The rows below come in pairs that one turn or mirror swaps. Which row does each named row swap with?
J748: [-72 -14 -11   4  30  20   3   0  17 -17  43 -28  38  -2  18 -27 -16  -1
  13  33]
J93: [-21  -2 -26 -64 -32 -19 -10  -2  -4 -11  16  23  -1  56  20 -27  16 -14
 -21  21]
J941: [-12  28 -26 -33  10 -42 -24   6   5 -42  23  31  74  28  26 -12  27 -24
 -19  23]
J952: [-28 -14   8  49  51   2  -7  25 -14   4  36  28  38   9  35   0  25 -42
   1  22]
J632: [ -8  17 -27 -63  -1 -46  -3  11 -12 -40   7  11  37  45   4 -15   7 -33
 -21  39]
J950: [-24   8 -21 -64  -9 -26 -11 -22   8 -36  17  33  23  34  -7 -29   2   3
 -30  44]
J834: [  2   4  10 -44 -34 -43  -7  18   3 -26   2  54  27  22  -2 -37  -5   9
 -13  32]
J527: [-18  -3 -10  23  39 -10 -13  -5  -9   6  66  10  29   0 -15 -19 -39 -23
  -8 -40]
J69: [ 10  -6 -13  13  17 -28 -19  -5 -29   3 -29 -57  -4 -23   3  -5  16  30
  -5 -13]
J797: [ 20 -10 -36  -5   4 -39   2  10  -5 -12 -37 -47 -15 -18   6   8  10  25
 -10  -4]
J740: [ 24   0 -28  21  -8 -26  16  11  -3 -17 -32 -45   2 -34  10  -9   6  22
  -4  -5]
J916: [  0 -18 -30   3  25 -49   3 -13   0   7 -30 -47 -24 -20  21 -26  12   8
  -5  23]
J171: [ 14  13 -12 -48 -14 -32 -15   4  -6  -5  31  36  29  38  32 -20  13 -19
 -15  58]
J164: [-56 -12  -1  -1  36  -6   1   1   9  16  13  16  14  -5 -31  22  12   5
 -12 -47]
J616: [-30 -16  11  41  59  10 -14  27 -15   4  14  15  28  20  40   6  33 -41
   8  17]
J744: [ 12  15  -6 -58  -9 -16 -15   4  -8 -53   4  36  33  45  21  -1  -1   0
 -23  36]
J22: [-28 -27  16  36  52   8 -15  40 -20  10  30  27  32   0  35   4  26 -31
   2  23]
J832: [-20  17   6 -46 -28 -10 -35   2 -29 -30  14  12  38  60  34  -9   6  -2
  -7  33]
J627: [  4   2 -49   4  19 -33   3  16   4   1 -50 -44  -4 -29 -13 -17  -8  -6
   2  13]
J925: [ 35   4 -37   4   0 -36   5  -4  -5  30   0 -37 -19 -47   5 -15  14   2
  -9  -1]
J486: [ -8  10  -5 -57 -33 -16   1   5 -12 -40  -6   9  24  47  23 -16  -6  -7
 -23  47]
J712: [-11  23  -4 -50 -29 -17 -30  11 -26 -44   8  29  31  27  -9 -18  15 -22
  13  46]
J183: [ -7  12  -4 -43 -42 -34 -22  -5 -16 -34  20  49  26  15  42 -28  15 -22
  11  24]
J652: [-58 -11   5   0  36 -19  -3   8  26  12  22  26   6  -6 -22  35  23  10
   1 -27]
J997: [-73 -13  -3  15  36  -2  -2   5  16 -14  30  -7  48  15  35  -8 -13  -7
  22  49]
J94: [ 15  26 -35  29  18  -2  14 -30   9  -5  -9 -45  30 -31 -11 -14  24  -9
 -17 -12]
J791: [-24 -19  21  29  59   5  -6  28 -23  24  29  34  34   7  32  -5  31 -34
  10  20]
J424: [-40 -28  19  35  62 -10  -9  31 -14  12  37  21  37   1  28   7  27 -25
   0  23]
J862: [-58  -5  13   0  47 -33  -4   9  17  14   0  32  17  17 -19  27  26  -1
  -2 -33]
J614: [ 11   8 -19 -46 -26 -26 -14  -1 -27 -23  -6  47  43  32  22  -9  11   2
  -1  54]
J521: [ 28   0 -50   2 -11 -17  -9 -16 -19  -3 -20 -30  -6 -46   2   1   2  23
   2   2]
J364: [ 34  -3 -39  11  12  10  -7   9  24  -9 -21 -24 -29 -31  20  -5   7  16
   9  21]
J592: [ 25   5 -42   9  18 -22 -12   6 -16  -5 -31 -42   3 -27 -24 -11  15  15
  30   6]
J330: [-18  -1 -27 -48 -22 -19 -19  14   2 -39   4  24  26  46 -17  -9   8 -26
 -25  53]
J526: [-44  11 -19 -23 -17 -32 -37  -7 -26 -13  31  43  -4  36   6 -29   7 -16
 -19  61]
J621: [ 17   9 -50  10   9 -26  17   0  -5 -10 -27 -61  -5 -18 -10  -4  23 -22
  -9   4]
J148: [-39   2   1  16  25   2  -7  -9  -2  17  66   4  21  10  -9  -5 -42 -19
   4 -32]
J899: [-72  -9   3   2  32  13  17   2  23  -4  38  -6  42  -2  18 -23 -17  11
  26  40]
J431: [-36 -14   2  15  25 -21 -15  -7 -13  -4  66  -1  28   7 -21 -28 -43 -16
  -5 -40]
J448: [ -9   5 -54  17   7 -29  13   7  15   9 -42 -30 -11 -30  14 -11  34   7
   7   8]
J894: [-25  -8  -2  22  20 -16 -23 -14  -7   7  79   1  15  -2 -11 -12 -35 -17
   9 -30]
J691: [ -9   0 -59  18  32 -23 -16   5 -24  40 -18 -17 -28 -14  -5 -31   7  16
  -2   6]
J702: [ 47 -19 -36   8  23 -11   0 -24 -10   4 -12 -24  -3 -27   3 -25  27  25
  11  -3]
J453: [-21  -8   3  24  24 -12 -16 -13  -7   9  63   9  24   6 -17 -12 -52 -13
   5 -36]
J584: [-18 -17  11  37  66  -2  -6  39 -11  -6  27  27  31  -5  38  14  28 -30
   7  20]
J600: [-18   1   1  22  12  -9   4  -8  -5  -2  68  13  30   5 -21 -15 -46 -15
   2 -35]

Swapped with J797: J486
Swapped with J94: J941
Swapped with J952: J527
Swapped with J526: J691
Swapped with J652: J899
Swapped with J448: J950

The rows below come in pairs that one turn or mirror swaps. Which row does each named row swap with?
J116: [ -4  24 -28  34  24  -7 -13  -9  -1  30   3 -50 -46   5 -13 -30 -21   1
   0]
J554: [  4  -7  15  36  -1  49 -20  31 -40  45  -8 -23  11 -28 -25  17  13 -41
  -2]
J450: [-12 -17 -15   7  10  35 -22 -16 -13  41  -1 -27  20  -4 -12  64   4 -18
  28]
J397: [ 10   5  13  30  -8  40   8  45 -48  25  15 -25 -13 -19 -19  11  32 -26
 -17]
J271: [ 20 -23   0  -1  58 -12  20 -53 -52  21 -35  -2  28 -18  27 -30  21 -26
  25]
J479: [  8  -2 -18  19 -42 -30   1 -20  -5   8  -6 -33   7   8  22  15  13  19
 -32]
J493: [-26  35  -3 -18  15  35 -24 -11 -48  -4 -40   8 -11  31  27 -13  10   9
  12]
J298: [ 12   7  39 -21  33  -4 -44  22  -4   9 -27 -16  -8  35  18   8   8  42
 -11]
J285: [ -4  20  16 -27  -4  32  28  -8 -17  43 -43 -33   9  35  27  -1  -5  29
   1]
J945: [ 36  19  17  22  -7  35 -20  26 -61  32  10 -36 -42  -4 -18   6  18 -33
 -12]
J471: [-23 -22 -12   6   5  46 -16  10 -26   9 -13 -28  12  10 -18  51  23 -10
  46]
J350: [  2 -14 -17  20   0 -32   0 -34   8  15 -36 -12   6 -15  39  13  12  15
 -37]
J695: [ 10 -32  37 -15  10 -17  -6  -2 -46   1  25  16  21   1  14 -15  29 -57
  38]
J524: [ 58 -11  55 -34  13 -31  16  27 -33  12 -28 -18  13  23  13  15  16 -26
   2]
J278: [ -3 -26  39 -26  31 -41   3  -2 -35  44  21  12   0   5 -12  -5  14 -56
  23]
J569: [ 18 -21  22 -15  15  -8 -62  15 -34  17 -23 -12  19  31  19   1  15  42
  -2]
J623: [ 14  12  10  10  -4  58 -10  26 -51  36  13 -34  -3 -12 -19   9  -1 -50
  -7]
J223: [  3  13  -2 -22  63  -8  26 -21  -5  34 -16 -61  -7 -12   9 -48  29 -31
  24]
J214: [-21  23   2 -15   1   0   9  -6 -10  32 -32 -47  19  33  41   7  39  28
  -7]
J384: [ 70 -26  20 -10  20  -3  18  18 -10  16 -18 -15  -8  38 -10  25  23 -62
   3]
J332: [ -6  -1  -5   8  15   1  14 -14   5 -22 -15 -32 -50 -32 -40 -31  -7 -10
  -6]
J391: [ 24  -5 -33  25 -15 -36  11 -36  -7  18 -17 -21  10   8  30  15  12  15
 -31]
J375: [ 64 -24  43  14  17  -9  37  16 -27  -5 -28 -21   1  10  -1  36  14 -39
   1]
J139: [ 20 -51 -16  17 -20 -33 -17 -25 -12  21 -21 -31 -15  30  19   1   9  12
 -31]
J774: [-12  34  14 -15  19  34 -30 -18 -34   5 -31  27 -21  23   6 -25  -9  27
   4]
J579: [ 46 -45  25  -6  -2 -27 -23  10 -22  18 -24 -15  11  25   6  17  28 -76
   4]
J661: [-12 -25  28 -36  20 -42   7  17 -34   9  32  -3  -2   7  -7  -6   5 -39
  42]
J637: [ 28  -7  -3  22  -7 -60  15 -27  10 -18 -16 -38  20  14   9  -2  16  10
   0]
J205: [ 50 -33  44 -11   3  -2  24  26 -28  -3  -6 -22  27  25   9  23   2 -62
   4]
J741: [  5  -9 -20  18  50 -15   5  16  15 -11  -4 -10 -52 -11   9 -45  -2 -20
   5]
J388: [ 43 -44  -1   9  47  -8   7 -47 -48   2 -30  -1  26 -17  15 -37  21   6
  34]
J137: [-21 -14 -18  12  20  34 -25   1 -30  22  -7   3  18   3 -26  55  10   0
  36]
J575: [  5 -32 -19  21   9  20  27 -22 -21  50  11 -50  19 -25  10 -48  22  -1
 -19]
J585: [  0   0  21 -18   8  -7  35 -19  10 -32  -8  -1 -20  39  29 -26 -15   3
   7]
J404: [-21   1   6  15  -6  37   9  42 -51  20 -23 -23 -11 -23 -41  11  -5 -35
   7]
J260: [ 18  -4 -22   8  35 -16  16  -7  14   2  -3 -50 -50 -11  -6 -35 -26 -35
  18]
J13: [ 39 -38 -19  -4  65   6  -2 -27 -57   8 -38   2  18 -18  20 -32  31 -17
  26]
J216: [  6   1 -49 -21  20 -18   0  -7 -19  -7 -18 -43 -54  -3  -9 -46  -5  -8
  20]
J751: [ 44 -13  10 -13  57   1  -7 -28 -15  12  -6 -33  -5 -46 -40 -17  22  18
  40]
J670: [ 25  -5  24 -23  32   6   6 -26 -12  20  -2 -54   7 -29  32 -59  44 -30
  26]
J430: [ 41 -31  -7   9  53   5  27 -36 -48  15 -35 -20  15 -32  29 -34   8   6
  27]
J96: [  4 -31  21 -21  46 -42 -15   7 -35  11  24  23   2   7 -14  -2  16 -40
  39]
J206: [ 45 -26  39 -24   0 -17   6  37 -28   2 -19 -11  12  37 -22   5  10 -59
  22]
J833: [ 23   1  15 -17  69   4  -2 -11 -24  14 -24 -19  13 -46 -50 -27  -5   5
  27]
J421: [ 24  16   7  10  20  59 -18  27 -48  39 -14 -53 -11 -37 -11   9  19 -20
   6]
J970: [  3  18 -32   5  33 -12  13   1   0 -18  -1 -38 -56  -4   4 -42 -11 -19
  12]
J253: [  8  14  -7  13  -1  53  -6  22 -37  42  -6 -28  17 -17 -38   2  12 -52
 -16]
J472: [-11  31   2 -30  23  28 -20   0 -48   3 -40  36  -3  14  10 -12  12  20
 -11]
J709: [ 41  -9  -3 -10  56  -8   6 -20 -41  27 -10 -51  16 -48 -41 -25  21  15
  20]
J520: [ 16 -16 -35  27   3  31   5 -64 -28  39  12 -37  -1 -12  15 -30  12   0
   2]
J26: [ 11   4  11 -38   4  13  13  -4  34 -16 -21 -25  -8  54   8 -26   5  -9
 -11]
J848: [  7  43  11 -30   7  22 -32 -16 -33   1 -33  12 -20  21  24 -20   7  23
  -5]
J365: [ 25  -4 -51  13 -27 -19   7 -30 -15  19 -22  -8  12  16  -7  10  25  24
 -27]
J107: [ 11 -13  33 -13  18 -10 -35  14 -21  33 -16  -4 -10  29  12  12   7  64
  -3]
J415: [-13  -6  -9   5  12  61   1  -2 -38  37 -17   3  11  17 -17  38 -16 -23
  36]
J559: [ 33 -37  29 -10   9 -10  12  50 -20  -1 -18 -17  25  36  12  -3  15 -59
   0]

Swapped with J848: J430
Swapped with J421: J524
Swapped with J479: J260
Swapped with J350: J216
Swapped with J391: J970
Swapped with J945: J375
Swapped with J585: J520

